128 stands for zero in the data rows.
Each row has a hidden score. How much does it go up from the first row of each pair to the second? 15 means little or no change, 30 a big rise and 0 a big fall. The score is a weighted sum of the row's numbers plus the product of two more (or one squared), each taken from its middle value.
[129 130 146 102 148 125 121 127 118 163]
[192  97 172  51 167 140 117 118 144 157] >> 12
[120 165 147 131  87 115  98 142 148  91]
[131  92  86 107 158 158 164  71 168 160] >> 11
[122 160 160 111 126 119 100 141 121 140]
[131  80  81 112 156 166 154  70 143 146] >> 7
[159  46  73  94 158 162 180 100 157 116]
[130  56  56 139 154 170 174  89 114 120] >> 10
[141 138 166 135  82 107 118 178 118  72]
[125 150 158 170  95 100 125 174 105  81] >> 16
[145 111 131  99 153 136 153 117 149 161]
[128 152 150 124  85 122  95 124 159  84] >> 16
[164 123 160  96 175 143 122 117 101 170]
[139 111 144 114 172 136 145 126  75 168] >> 16
[162 130 134  97 106 122 138 156 205 102]
[161 140 152 111 109 111 134 190 149  98] >> 18
[100 173 144 166  87 122  92 110 117  93]
[147  77  99 101 146 150 170  96 181 139] >> 7
[132 141 145 111 166 137 122 108 111 179]
[106 140 115 162  77 106 131 146 140  78] >> 18
[140  83 106 115 168 164 134 102  84 139]
[134 144 143 117 113 114 116 158 138 122] >> 24
[153  80 111 117 164 150 177 117 109 143]
[155 134 155 101  88 111 124 171 175  74] >> 21
[127 125 113 107 124 130 150 128 196 135]
[160  92 122 103 145 122 159 133 135 144] >> 7
[131 102 110 134 173 157 152  99  90 160]
[159 114 179  74 174 147 102 111  94 172] >> 20
[150 132 154 107 128 104 124 172 124 135]
[144 142 142  88 131 128 114 127 148 150] >> 17
[129 143 125 131 110 122 112 144 171 119]
[120 158 159 152  90 107 107 140 131  81] >> 13
[ 97 162 116 156  98 126 110 143 127 117]
[140  58  87 120 166 161 172 105 115 121] >> 10
[158  58  87  96 157 159 184 101 165 129]
[148  91 110  60 159 186  99  48 158 150] >> 12
[129 100 133 125 162 141 140 107 105 162]
[125 140 136 111  97 103 104 156 149 115] >> 28
[116 160 123 137 122 114 105 138 126 151]
[112 128  91 169 104 112 164 166 140 105] >> 12
[125  99 108 117 163 163 138  76 117 164]
[110 105  81 113 167 175 111  43 136 169] >> 12
[128 158 150 117  98 116  94 154 141 107]
[177  93 166  59 174 165  73  98  99 149] >> 9
[139  89  95 113 152 142 185 107 160 147]
[ 95 128  81 185 116 107 178 163 114 116] >> 15
[137  59  80 127 148 142 196 110 144 139]
[137 159 125 110  92 133 113 126 212  95] >> 26
[145 148 156 136 106 101 125 192 124  94]
[ 97 116  78 169 156 136 175 105  93 164] >> 10
[137 140 130 111 107 118 115 150 171 107]
[140 130 145 103 140 128 124 134 125 155] >> 14
[133  94 106 119 159 134 148 101 125 160]
[ 88 153 118 198  87 104 127 136 109  81] >> 21
[152 122 111 136 118 112 171 175 170 107]
[164 106 161  83 179 161 112 101 103 154] >> 14
[110 149 110 135 100 123 116 137 154 117]
[122 147 130 129 136 128 119 128 129 148] >> 13
[104 130  85 137 115 126 139 113 164 137]
[147  96 116 103 146 123 162 120 139 146] >> 11
[111 100 110 150 162 131 157 105  72 162]
[147  98 149  93 168 133 108  98 102 171] >> 18
[175  81 137  98 165 123 170 144 121 143]
[120  95  92 124 166 172 110  76  76 146] >> 7
[101 165 127 156  84 135  93 124 141  97]
[121 147 131 167  89 114 132 144 137  73] >> 11
[118 153 137 109 121 115 117 143 131 146]
[119 144 151 125 155 136 112 123  87 177] >> 10
[ 89 161 105 154  86 129 118 125 165 100]
[117  99  93 143 164 157 153  73 124 163] >> 10
[114 141 111 163 113 106 149 173 118 113]
[143 159 181  98 108 107  98 184 121 114] >> 23
[128 132 127 123 150 129 135 113 133 168]
[119 152 139 106 109 122 110 137 151 128] >> 20
[100 161 135 152 116 105 108 165  91 133]
[136 138 142 104 120 119 128 158 148 125] >> 18
[149 107 133  88 172 162 108  77 109 163]
[102 162 129 143 117 121 107 142 114 131] >> 20
[ 98 165 119 148 100 119 104 134 139 123]
[116  95  85 143 154 146 172 101 114 150] >> 9
[115 160 158 130  82 118  84 113 145  92]
[145  88 131 112 147 112 178 155 118 143] >> 3
[154 158 174  89 113 114  99 166 143 115]
[120  89  99 139 175 154 138 102  58 154] >> 2
[123 136 118 132 110 115 119 146 155 128]
[129 173 158 133 120 106  80 157 111 136] >> 13
[136  97 110 112 162 156 159  98 121 155]
[ 71 159 118 234  93 106 136 124  88  88] >> 21
[147  91 125 111 157 135 167 131 102 148]
[146  82 105 106 168 165 156  94 118 140] >> 14
[173  93 136  61 150 138 159 116 174 152]
[118 120 107 117 151 144 136  85 146 167] >> 10
[113 136 112 175  76 127 148 113 175  65]
[116 110  85 127 126 130 160 123 159 140] >> 19
[111 168 175 177  94 102 108 141  82  82]
[154  79 130 133 175 136 144 122  65 151] >> 9
[158 136 153  73 112 117  98 149 176 125]
[128 149 118 153  89 116 125 145 176  87] >> 10
[111 152 139 150 107 104 118 163 112 114]
[107 157 115 174  92 119 128 156 126  94] >> 11
[129 149 139 135  98 113 125 166 144  95]
[130  97 111 132 153 133 179 131  98 145] >> 13
[109 157 121 199 102 103 139 174  93  89]
[139 128 138 134  78 116 129 130 183  65] >> 16
[129 158 168 131  88 129  79 109 158  88]
[ 95 155 114 166 111 110 119 155  99 124] >> 14
[130 177 162  84 130 135  69 106 163 161]
[133 143 151 110  94 110  95 158 156 103] >> 18
[129 105 100 121 133 121 177 136 168 134]
[134 120 142 130 149 111 149 164  92 148] >> 14
[109 132  97 161  95  99 148 163 143 104]
[131 154 133 145 100 121 123 160 151  95] >> 11
[131  96 109 101 167 167 122  73 112 154]
[135 106 140 143 190 152 118 124  19 156] >> 12
[118 125 105 122 154 151 126  80 148 176]
[126 128 106 117 107 129 130 126 196 125] >> 18
[123 141 156 179  97  98 126 149 120  78]
[119 151 153 120 157 123  83 116  82 178] >> 21
[113 112  95 157 152 125 191 131 113 148]
[120 135  98  92 122 143 113  76 190 158] >> 17
[138  97 108  90 169 176 103  69 113 154]
[128 147 138 154  94 100 119 181 111  91] >> 25
[130 183 179 118  98 123  58 116 154 105]
[139 158 164 109 120 109 102 168 122 132] >> 18
[131 138 127 113  93 116 111 143 179 103]
[146 125 134  97 138 129 134 128 157 148] >> 13
[126 156 164 123 141 112 112 161  80 154]
[134 106 128  99 155 131 146 105 139 163] >> 11
[130 123 143  82 162 149  86  72 115 185]
[135  54  59 153 168 163 199 120  95 112] >> 6
[114 168 147 138 109 117  92 150 119 126]
[136  95 114 122 170 136 147 102 106 162] >> 10
[143 138 145 127  81 111 128 150 170  73]
[116 155 115 110 115 138 107 103 193 135] >> 16
[140  61  73 110 150 178 147  69 145 125]
[101  83  75 181 172 151 182 106  57 148] >> 13
[103 114 115 138 175 153 119  81  73 178]
[132 114 113 129 140 126 156 133 143 145] >> 16
[ 92 160 112 157 117 122 118 138 120 132]
[144 140 156  98 135 118 116 154 130 146] >> 20
[111 157 139 117 126 122  92 128 122 150]
[104 150 145 152  79 120 109 109 142  79] >> 14
[164  57 101 105 164 151 182 105 148 132]
[156 108 152  92 156 131 143 132 123 155] >> 23
[120 141 105 145  96 120 141 157 161 101]
[152 124 194  81 165 122 100 137  74 174] >> 13
[134 144 127 126 106 122 118 151 161 111]
[141 152 165 106  93 117  95 162 156  98] >> 17
[129 165 160 104  87 126  66 129 162 103]
[141  87 109 115 162 142 176 120 126 147] >> 11
[111 167 155 137  86 114  78 141 121 100]
[113 129 110 163  76 119 144 115 181  61] >> 9
[ 86 146 116 201  87 123 143 121 124  77]
[142  91  92  90 162 175 132  54 170 149] >> 11
[145 117 121 134  91 102 161 187 151  76]
[104 128 104 149 152 134 156 118  91 162] >> 14
[153  68  96 116 166 168 156  98 128 131]
[181  92 146  39 161 183  70  65 145 150] >> 18
[118 156 143 131  85 125 100 129 170  87]
[120 168 131 162 121 114 130 165 117 117] >> 10
[102 150  99 145 103 131 120 128 162 120]
[167  78 150 119 176 123 165 161  57 142] >> 9
[111 175 155 132  92 122  72 142 123 110]
[105 159 112 171 131 120 136 150 100 138] >> 7
[132  99  96 141 157 127 188 138 125 146]
[128 103 109  97 167 179  99  59 113 159] >> 8
[112 170 174 179 102  97  89 165  79  98]
[156 145 156 118 117 116 128 164 168 110] >> 14
[ 99 173 152 162 105 110  86 159  80 121]
[146 107 148 116 175 137 144 131  81 165] >> 10
[102 165 148 144 133 114 110 156  83 153]
[136 111 141 121 144 104 171 170 119 141] >> 13
